One vector is turned by the same rotation once a step. Each row is the vector after some number of steps, and that number follows the row.
The counts run from 0 to 1301.
-4.984 -1.171 -1.273 -1.261 1.047 -0.750 -2.336 -0.760 -1.376 -0.117 0.153 -3.107 2.286 0.564 -0.923 -0.079 1.426 0.185 1.050 0.293 0.303 -0.875 1.740 -1.253 0.273 2.301 -0.391 -3.887 2.179 -1.206 0.949 -2.585 1.083 2.056 -0.956 -1.357 -1.357 -> 604
-2.344 2.037 -0.381 0.083 -2.000 1.211 -0.519 -0.658 0.657 -0.506 0.322 0.419 2.155 -2.022 -2.281 0.645 0.683 0.820 -1.009 4.683 1.714 0.814 -0.416 -0.614 -1.209 -2.279 3.791 -3.512 -0.664 -1.370 0.422 -1.011 0.359 0.355 -1.858 -0.469 -3.216 -> 678
-0.523 -1.006 -0.164 -0.833 -0.434 0.522 -0.088 -1.712 -1.040 1.204 2.862 -0.412 2.210 -1.614 -0.638 -0.478 1.103 -1.515 -2.688 0.621 0.616 1.383 -0.770 0.235 -0.411 1.202 4.985 -3.236 1.303 0.425 1.911 -3.694 -0.605 3.716 -1.426 0.166 -1.008 -> 75
-4.594 -1.297 -1.502 -0.748 0.366 -1.611 0.853 0.146 -0.873 0.772 0.094 -1.756 0.438 0.977 -2.724 -1.606 2.384 -1.378 -1.704 -0.154 -1.229 1.274 -0.715 -1.513 -0.959 0.754 0.652 -1.898 -0.446 -1.255 1.957 -3.148 0.554 2.829 -2.569 -2.648 -1.547 -> 832
-2.317 -2.244 0.307 -1.513 -0.476 -1.520 0.940 2.361 -1.083 0.373 -1.033 -1.523 1.399 0.469 -4.117 0.373 1.385 1.250 -1.723 0.313 0.259 0.926 -0.359 -0.439 1.218 -1.679 -0.688 -4.464 1.893 -0.091 1.572 -1.350 0.058 0.408 -2.018 -1.713 -3.182 -> 1002
-1.829 -2.831 0.571 -0.838 -0.024 -0.380 -0.745 -2.531 -1.517 -0.511 0.943 -3.054 0.102 1.146 -1.272 1.853 -0.392 0.789 -2.063 -1.011 2.614 1.499 2.099 -0.512 0.087 -0.464 1.582 -4.785 2.857 -0.126 1.631 -2.582 2.330 0.400 -0.666 -0.822 -1.137 -> 838
-2.503 0.796 1.634 -0.412 -3.619 1.583 1.377 1.489 -0.644 -0.789 1.063 -1.785 2.854 -2.084 -1.424 1.415 1.613 0.122 -1.902 2.195 2.235 -1.533 -1.235 0.280 -0.009 -1.537 3.262 -3.227 -0.022 -1.304 0.924 -1.000 -0.312 1.182 -1.187 -1.135 -3.760 -> 324
-3.485 0.593 -0.155 0.187 -0.479 0.244 0.397 -1.190 1.186 1.009 1.353 -1.039 1.682 -0.852 -3.588 -0.543 1.827 0.040 -1.796 2.669 0.390 2.113 0.057 0.558 -0.565 0.513 4.287 -1.619 0.572 -0.519 0.332 -1.477 -0.320 2.136 -3.857 0.181 -2.448 -> 244
-0.886 -0.482 -0.987 -1.661 -0.204 1.112 -1.617 0.693 -1.407 0.272 2.896 -0.792 2.740 -2.884 1.395 0.539 0.750 -0.080 -1.009 1.096 1.434 -1.427 -1.071 -1.640 -1.043 2.470 2.931 -3.991 1.706 -1.137 0.609 -1.916 -1.875 2.286 -1.672 1.093 -1.506 -> 222
-4.680 -0.381 -1.008 -2.261 -0.278 1.355 -1.825 -1.598 -0.206 -0.269 2.191 -0.479 1.155 -2.211 1.525 -0.072 0.239 1.073 -1.605 1.116 2.248 -2.340 1.765 -2.056 0.006 0.818 2.020 -2.622 2.084 -1.572 1.669 -2.322 -0.456 0.767 -1.386 0.098 -1.462 -> 722
-2.280 -2.621 0.857 -0.191 -0.721 0.692 -2.144 0.934 -2.825 0.953 2.136 -2.719 3.998 0.446 -1.819 -0.306 1.318 -0.336 0.802 -0.304 -1.499 1.089 -0.254 -2.091 -1.014 1.347 2.054 -2.397 -1.209 -0.471 -0.353 -4.127 -0.054 1.074 -0.670 -1.673 -1.046 -> 106
-4.220 -1.538 1.613 -2.159 -0.084 0.244 -0.273 -0.420 0.532 -1.152 2.071 -0.451 2.137 0.213 2.445 -0.304 2.461 -0.854 -1.555 -0.418 2.152 1.060 2.543 -0.743 0.735 0.153 1.861 -3.765 -0.647 -1.300 2.001 -2.266 0.994 1.214 -0.944 -0.393 -1.829 -> 173
-4.175 -2.001 0.589 -1.220 -1.449 0.570 0.167 -1.602 -1.173 0.215 1.042 -2.179 2.136 0.703 0.545 1.172 2.490 -2.457 -1.591 0.434 2.309 -1.273 1.135 0.316 0.645 1.450 1.622 -3.916 0.511 -0.549 2.072 -2.315 1.424 2.772 -0.781 -1.228 -2.408 -> 1292
-2.987 0.278 -2.674 -3.178 1.385 -1.725 -2.722 0.751 -0.543 -1.352 1.062 -1.389 0.100 -0.733 -1.020 1.431 1.419 1.060 -1.291 1.508 0.665 1.442 0.884 0.099 -1.022 -0.068 1.793 -5.248 3.209 -0.429 -0.155 -0.562 1.325 1.653 -1.440 0.614 -0.893 -> 1153
-3.535 -2.188 0.181 -0.347 -1.593 0.824 -3.201 -0.497 -0.734 1.295 1.838 -2.724 1.362 -0.127 -1.850 0.897 1.607 -1.749 0.894 -0.102 0.522 -0.177 1.254 -2.528 -1.424 2.843 2.630 -1.293 1.325 -1.087 -0.394 -3.379 1.038 1.734 -2.156 -1.614 -2.462 -> 124
-0.200 -1.735 0.386 -0.853 -1.023 -0.585 0.529 2.962 -1.403 -0.115 1.480 -1.742 1.207 -1.333 -1.985 -1.431 0.131 3.275 -3.561 -0.202 0.674 0.602 -2.672 -1.304 -0.041 -0.656 1.765 -4.303 1.952 -1.228 0.943 -2.296 -2.059 1.427 -2.551 -0.412 -1.972 -> 903
-0.444 -2.555 -0.548 -1.429 -1.363 0.180 -0.441 0.349 -1.832 -1.654 -0.467 -0.935 1.471 0.893 1.381 -1.189 0.015 2.732 -2.306 -0.197 0.757 -0.905 -1.236 -1.450 0.452 -2.822 0.957 -6.345 0.698 -0.964 2.104 -3.363 2.075 0.324 0.614 -1.144 -1.226 -> 670
-3.094 -2.085 -1.885 -1.394 -1.302 0.888 -1.552 2.383 -0.133 -1.634 0.566 -2.024 -0.062 -0.842 0.000 -1.056 -0.311 1.255 0.154 0.729 -0.996 -1.361 1.548 -2.111 -2.311 -0.501 0.961 -6.218 1.827 -1.459 -0.053 -0.332 2.193 -1.792 -2.470 -0.754 -0.781 -> 602
-1.519 0.342 -0.306 0.283 -0.461 0.846 0.396 1.951 -1.511 -2.804 1.326 -2.046 1.435 -1.540 -0.998 -0.192 -0.084 1.577 -0.609 0.445 2.195 0.804 -0.123 -0.271 -0.279 -3.388 0.700 -6.140 0.916 -2.111 1.944 -0.720 1.165 -0.192 0.356 -1.829 -1.880 -> 1170
-0.440 -0.602 2.350 -0.090 -1.905 2.215 -1.275 1.121 -1.723 -0.144 2.939 -1.473 1.821 -2.087 -0.843 -0.159 -1.383 2.457 -1.854 1.962 2.378 1.536 -0.522 -2.972 -1.399 -1.581 1.670 -3.243 1.429 -1.210 1.666 -1.786 -1.499 0.067 -0.584 -0.085 -2.318 -> 304
-2.819 0.206 1.244 -1.168 -0.100 0.754 0.760 0.175 -0.301 -0.504 4.328 -0.965 1.037 -3.057 0.411 -1.548 -0.444 0.699 -2.542 0.191 1.978 0.319 0.291 -1.496 -0.811 0.215 2.515 -3.404 2.814 -1.629 1.981 -2.371 -2.364 2.136 -1.234 0.278 -0.739 -> 822
-1.004 -0.299 -4.114 1.882 -0.490 0.353 -1.091 0.062 -0.817 0.120 -0.632 -1.369 0.372 -0.944 -2.843 -1.360 -0.406 0.400 1.409 -0.463 -0.274 -1.223 -1.260 -2.380 -1.858 -1.015 1.982 -3.225 0.759 -2.353 0.650 -2.706 3.014 0.536 -1.974 -3.477 -1.556 -> 1181
-4.081 -1.541 -2.036 -2.089 2.290 -1.598 -2.252 0.425 -0.403 0.509 1.189 -0.996 1.062 0.702 -1.856 -2.089 2.206 0.817 -0.881 0.334 -1.647 2.743 0.522 -1.506 -0.684 1.439 0.942 -2.930 0.306 -0.896 0.844 -2.869 0.318 1.709 -2.967 -0.709 -0.226 -> 851
-2.385 -2.715 1.377 -1.167 0.444 -1.621 0.808 1.730 -0.746 -0.622 0.923 -2.487 0.890 1.730 -3.109 -1.233 0.874 2.184 -1.191 -1.104 -1.783 3.130 -0.564 -1.190 -0.724 -0.209 1.231 -4.730 0.503 -1.198 0.870 -2.947 -0.631 0.705 -2.751 -0.193 -0.262 -> 68
0.763 -1.382 0.050 0.311 -0.396 -0.445 0.374 0.685 -0.925 0.476 0.366 -0.858 2.342 1.299 -1.494 -0.472 2.595 -0.317 0.240 0.452 0.910 2.349 -2.881 -1.691 -0.728 -0.152 1.734 -3.407 -2.202 -2.059 0.770 -3.674 -0.457 2.965 -2.093 -1.660 -2.568 -> 195
-0.484 -0.450 -4.519 -0.755 0.073 -1.018 -2.052 1.356 -1.812 0.617 -0.812 -1.271 -0.279 -1.787 -3.218 -0.491 0.436 1.432 -2.348 0.507 0.234 -0.685 -1.733 -0.836 -0.324 -0.911 1.031 -3.361 3.792 -0.682 0.729 -2.459 1.764 1.491 -1.881 -1.952 -2.444 -> 700
-2.811 -0.506 -0.449 -1.217 0.672 0.013 -1.405 -1.500 -1.237 -0.576 2.389 -4.082 0.064 -0.317 -0.887 3.772 0.269 -0.477 -1.035 0.289 2.637 0.739 1.859 -1.077 -0.956 2.165 1.867 -3.467 2.599 -1.043 0.855 -1.565 0.888 1.579 -1.463 -0.068 -1.097 -> 54
1.287 -1.891 -0.912 0.560 -0.894 1.321 0.970 1.881 0.279 -0.672 0.330 0.607 1.076 -1.260 -0.942 -0.990 0.055 -0.799 -0.714 0.773 1.826 0.800 -0.416 -0.653 -0.937 -2.583 2.431 -6.646 0.577 -1.412 2.105 -0.443 1.498 -0.772 -2.901 -0.832 -2.844 -> 797
-4.075 -0.623 0.570 -0.276 -0.676 -0.194 1.394 1.005 0.897 -0.776 0.867 -0.874 0.239 0.155 -3.134 0.465 1.249 -1.942 0.407 0.681 0.053 2.075 1.047 -2.668 -1.806 -1.146 0.491 -3.255 -1.574 -1.811 1.982 -1.745 0.875 -0.424 -3.035 -2.585 -2.174 -> 647
0.551 0.155 -2.098 0.246 -0.106 1.027 -1.990 -0.860 -0.605 1.403 2.584 1.046 1.528 -3.471 -0.295 -0.592 0.437 -1.741 0.409 0.941 1.548 0.394 -0.478 -1.125 -0.755 0.489 3.370 -4.610 2.330 -1.353 1.979 -2.560 0.508 2.165 -1.921 -0.256 -2.407 -> 594
-4.961 -0.814 -1.766 -1.930 0.746 0.864 -1.848 0.383 -0.754 -2.109 2.045 -1.612 0.250 -0.214 1.433 -1.464 0.784 0.480 -1.719 0.573 0.197 1.280 1.596 -2.721 -3.105 0.174 0.965 -4.027 -0.647 -1.475 1.399 -0.948 1.685 0.211 -1.631 -0.952 0.496 -> 84
-0.726 -2.134 0.789 0.287 0.536 0.536 -1.458 0.313 -1.120 1.300 0.446 -1.550 0.383 1.210 -2.300 0.161 1.766 0.330 -2.187 2.484 2.665 4.490 -0.179 -1.522 -1.726 -0.035 1.453 -2.923 -0.154 -0.870 0.920 0.020 -0.333 1.537 -3.751 -0.458 -3.441 -> 882
-0.725 -1.481 2.171 -0.250 -0.517 -0.093 1.600 1.101 -1.219 -0.323 3.291 -2.137 1.141 -1.525 -2.973 -0.233 -0.638 1.005 -1.215 -1.127 0.664 1.619 -1.472 -1.599 -0.144 -0.787 2.602 -4.250 2.252 -1.943 1.410 -3.472 -1.980 1.594 -1.149 -0.461 -0.918 -> 922
-0.632 -2.741 -2.483 -0.171 0.080 -0.524 -0.018 0.450 -2.157 0.283 -0.755 -2.988 0.121 1.170 -2.964 0.609 -0.344 -0.309 -0.957 -1.799 -0.126 -0.414 0.310 -1.650 -0.945 -0.474 -0.147 -4.636 1.405 -0.209 1.823 -3.177 2.378 -0.370 -1.876 -3.044 -1.599 -> 150
-3.596 -3.093 1.535 -2.067 -1.181 -0.210 -1.741 1.482 -1.256 0.881 -0.595 -1.654 1.553 2.385 -2.075 -1.162 1.032 1.997 -1.313 2.725 -1.042 1.262 0.294 -2.488 -1.102 1.116 -0.130 -3.210 0.341 -0.415 0.394 -1.626 -0.844 0.456 -2.547 -0.295 -2.494 -> 686
-0.777 -0.163 1.371 -0.300 0.458 0.599 -1.083 0.179 -2.272 0.622 2.602 -1.238 2.109 -1.922 -2.291 -1.068 -0.568 2.485 -0.926 2.033 1.131 1.833 -1.402 -1.990 -0.400 -0.398 1.720 -3.762 1.877 -1.954 1.567 -2.670 -3.108 1.857 -0.536 0.423 -1.856 -> 303
-2.142 -0.514 -1.219 -0.996 -1.376 0.475 0.985 0.557 -1.601 -1.327 -1.470 -0.909 2.059 0.982 -1.010 0.107 0.640 0.334 -1.230 3.008 0.457 0.425 -1.288 -1.288 -1.494 -2.569 0.040 -5.469 -2.419 -1.028 1.908 -1.024 1.529 -0.220 -1.264 -2.114 -2.575 -> 482
-2.976 -0.684 -1.320 -1.505 -0.171 0.484 -1.538 0.793 -0.354 1.921 -0.239 -0.106 1.930 -0.303 -1.527 -0.268 2.819 -0.082 -1.873 3.964 1.100 1.495 -1.047 -1.434 -1.519 0.955 1.920 -1.873 -1.459 -0.588 0.086 -0.468 -0.955 1.956 -3.987 0.069 -3.902 -> 597
-0.834 0.408 -2.614 -0.920 -1.332 1.254 -2.091 -1.435 1.229 -0.261 0.804 0.423 1.556 -2.594 1.456 -0.083 0.566 0.692 0.267 1.436 2.103 -2.926 -0.264 -1.387 -1.330 1.363 3.879 -3.971 0.827 -2.433 -0.162 -1.799 0.646 1.902 -2.727 0.639 -2.149 -> 1094
